Each path below is one point turned by a fixed rotation once a step. After each direction that follows a path, write how fast that rotation turns it, in degrees a step (0 if it stays still).
Each turn is a multiple of 5 degrees from 10 to 175, or 0.
Each row of a path follows its step; steps can be skipped.
path 1
step 0: 5; -4; 2; 6; 2; 5; 11; 15; -3; -9; -31; 4; 15; 11; -7; -1; -8; 15; -16; -13; -25; 19; -13; -40; 6; 11; 3; 23; 3; -2; 17; 14; 6; 5; 27
step 1: 12; 20; -11; 9; 2; 12; 3; -1; 4; -13; -20; 8; 20; -16; -27; 0; -6; 1; -12; 11; -7; 26; 10; -16; -22; -13; 23; 7; 7; -10; -8; -30; 25; -5; 8
step 2: 7; 0; 1; -10; -10; 18; 10; -4; 19; -7; 13; 0; -19; -24; -17; 29; -3; 16; 21; -10; -7; 7; 11; 11; -6; -2; 8; -15; 14; 20; 12; -41; 16; -5; 7
step 3: -14; -32; -3; -22; 3; 25; -5; 35; 21; -6; 7; 19; -7; 8; 18; 21; -1; 17; 8; -5; 1; -8; 3; -5; -1; 5; 0; -22; 11; 9; -14; -3; -4; -1; 21
step 4: -25; -5; -2; -13; -1; -3; 17; 12; 1; 22; -5; 11; 2; 35; 16; 18; -7; -8; -10; 21; 2; 17; -1; -32; -11; -15; 4; -6; -1; -4; -6; -2; -17; -23; 13
step 5: -7; 29; -12; -18; -17; -3; 4; -14; 11; 16; 5; -4; 3; -11; 5; 15; 4; -7; 4; 18; 27; 6; -5; -11; -28; 6; -10; -1; -6; -26; -19; -12; 2; -23; -23
step 6: 3; -1; -5; -27; -11; 4; -13; -20; 27; -4; 19; -25; -29; 12; 3; 9; -3; -3; 11; -8; 21; -11; -18; 21; 13; 4; -7; 10; -11; 6; -20; -5; 4; -3; -18
step 7: -10; -6; 11; -10; 6; 3; -9; 1; 2; -5; -1; -12; 11; 35; 3; -11; -17; 10; -11; 7; 5; -26; -6; 14; 21; 24; -27; 4; -10; 14; -26; 5; -26; 7; 7
step 8: 9; 19; 7; 0; -3; -13; 9; -5; -24; 11; -12; 14; 30; 24; -2; -7; -8; -18; -4; 11; -21; -12; -15; -7; 0; 13; -3; 20; -22; 21; -10; 14; -1; -20; -15
step 9: 24; 30; 1; -8; -4; 9; -1; -17; -19; 2; 9; 6; 6; -5; -16; -26; 19; 8; 0; -1; 8; -11; -23; 3; -23; 14; 19; 25; -8; 2; 16; -7; 11; 8; -14
step 10: 12; 2; 19; 14; 20; 33; 10; -22; 18; -22; -2; 3; -16; -2; 2; -28; 6; 14; 13; -33; 3; -2; -4; 11; 5; 3; 14; 10; -14; 13; 7; -4; 1; 15; 2
Speeds:
-2; -3; -5; -8; -2; -4; 1; -4; 8; -12; 15; 1; -2; 1; 4; 2; -1; 5; 3; -5; -6; 1; 0; 6; -3; 7; 6; 0; -7; -5; 6; 5; -4; 10; 3 | 100
7; -4; 3; 9; 5; -5; 1; 3; 1; -1; -1; 9; -5; -1; -11; -14; -11; 6; 2; -6; -5; 1; -4; -3; -7; 5; 2; 1; 0; 2; 3; -4; 6; 0; 4 | 35
-2; 2; 8; 0; 10; 1; -2; -4; 1; -10; 5; 1; 0; 13; -6; -7; 2; -7; -2; 9; 8; 6; 9; 2; 1; -1; 4; 0; 8; -3; 4; -5; -6; -2; 4 | 125
-2; 1; -10; 0; 6; 4; 8; -3; -3; 7; 4; -4; -6; 11; 1; -10; 5; 4; 8; 3; -5; -7; 6; 4; -4; 5; -3; 6; -2; 1; -8; 2; 0; -4; -8 | 25
0; -3; -4; 4; 3; -7; 2; -4; -6; -12; -1; 4; -5; 1; -1; 7; 4; -4; 2; 8; -6; -11; -9; 1; 0; 1; -4; -11; 6; 10; -6; -4; -3; 3; 3 | 80
-9; 2; 1; 0; 6; -4; -7; 1; -1; 6; 5; 5; 8; 3; 1; 4; -1; 3; 1; 1; -7; -12; -4; -8; 0; 0; 4; 4; 6; -3; 9; 9; -2; -11; 4 | 85
path 2
step 0: 2; -8; -15; -2; 9; 10; 7; -14; -1; 22; 3; 1; -13; -3; 0; -27; -4; -12; -22; 18; 13; 17; -22; 16; 25; 24; -1; 32; 0; 3; -11; -28; -3; 17; 9
step 1: 11; -6; -3; -37; -10; 27; -13; 19; -3; 16; -17; -16; 0; 0; -5; 21; -4; -20; 0; 18; 25; -15; -3; -7; -12; -5; -9; -19; 13; 6; 6; -17; -14; -27; 7
step 2: 19; 16; 8; 1; 11; -23; -25; -12; 14; 1; -7; 20; -7; -14; 12; -14; -24; -9; 12; -11; 18; -5; -27; -12; -17; 17; 8; -15; -22; -5; -22; -4; 2; 3; -13
step 3: -29; 1; -19; -16; 16; -13; -2; 23; -5; -10; 19; -3; -4; 5; 19; -15; -4; 1; 13; -4; -6; 10; 16; 23; -2; 12; -28; -24; -17; -12; -1; 2; -3; -21; 26
step 4: 14; 2; 1; -5; -6; 6; -15; -19; 2; -39; -9; -5; -31; 0; 10; 7; 13; 12; 13; 7; 2; 28; -8; 9; -9; -6; -1; 12; 4; -23; 28; 18; 13; -12; -18
step 5: -1; -4; 9; -11; -3; -8; 21; 19; 21; 38; 1; -2; 21; -14; 3; -26; -5; 19; 7; 14; -9; 24; -8; 15; 8; -31; 13; 14; -6; -21; 2; 3; 10; -2; -3
step 6: 16; 5; 32; 11; 12; 41; 15; 8; 11; -15; 12; -30; 11; -2; -10; -8; 6; -13; 13; -9; -10; -4; 5; 13; -28; 4; -2; -4; 0; 16; 16; -14; -10; -6; -8
step 7: -2; 22; -3; 21; 18; -6; 15; -18; -10; 10; -13; -20; -10; -40; -4; -1; -18; 21; -12; -7; 1; -36; 0; -4; 22; 5; 2; 6; -14; -12; 2; 7; -11; -5; -16
step 8: -22; -8; 12; -24; 6; -8; 18; 16; -15; -15; -14; 6; -13; 11; -15; 1; -10; -20; 15; 30; -27; -13; -5; 12; 6; 8; -14; 10; -1; 15; -8; 6; -28; 18; 0
step 9: 3; 2; 2; 4; -1; -4; -2; -28; 41; -9; -39; -9; 4; 24; 5; 11; -8; -13; -33; 9; 5; 8; -6; -6; 11; 24; -4; -1; 8; -10; 13; 3; -8; -8; 8
step 10: -27; 15; 7; -15; -6; 9; -6; 3; 21; 22; 12; 18; 4; -4; -10; 4; 3; -12; 31; 12; 21; 10; 6; -23; 39; 2; -14; -4; -8; -1; -7; -21; 11; 0; -9
Speeds:
2; -6; 8; -5; -2; -10; 5; -3; 1; 3; 2; -2; -6; -7; -2; 2; -5; -2; 2; -1; 5; 0; 3; -6; 3; -5; -3; 8; -11; 2; -10; 5; 14; 4; -3 | 135
3; -1; -1; 6; -6; 5; 8; 2; -13; -1; 1; -4; 8; -3; 2; -3; -6; -4; -6; 6; 4; -1; -2; 8; 0; -3; 3; -2; -2; 1; 7; -9; 8; 6; -9 | 55
-12; -5; 1; -3; 5; -5; 6; -1; -5; 11; 12; 5; 3; -4; 3; 1; -5; -4; 6; 5; -6; 5; -1; -1; -8; 9; 4; 6; 6; -1; 1; -3; -2; 2; 2 | 140
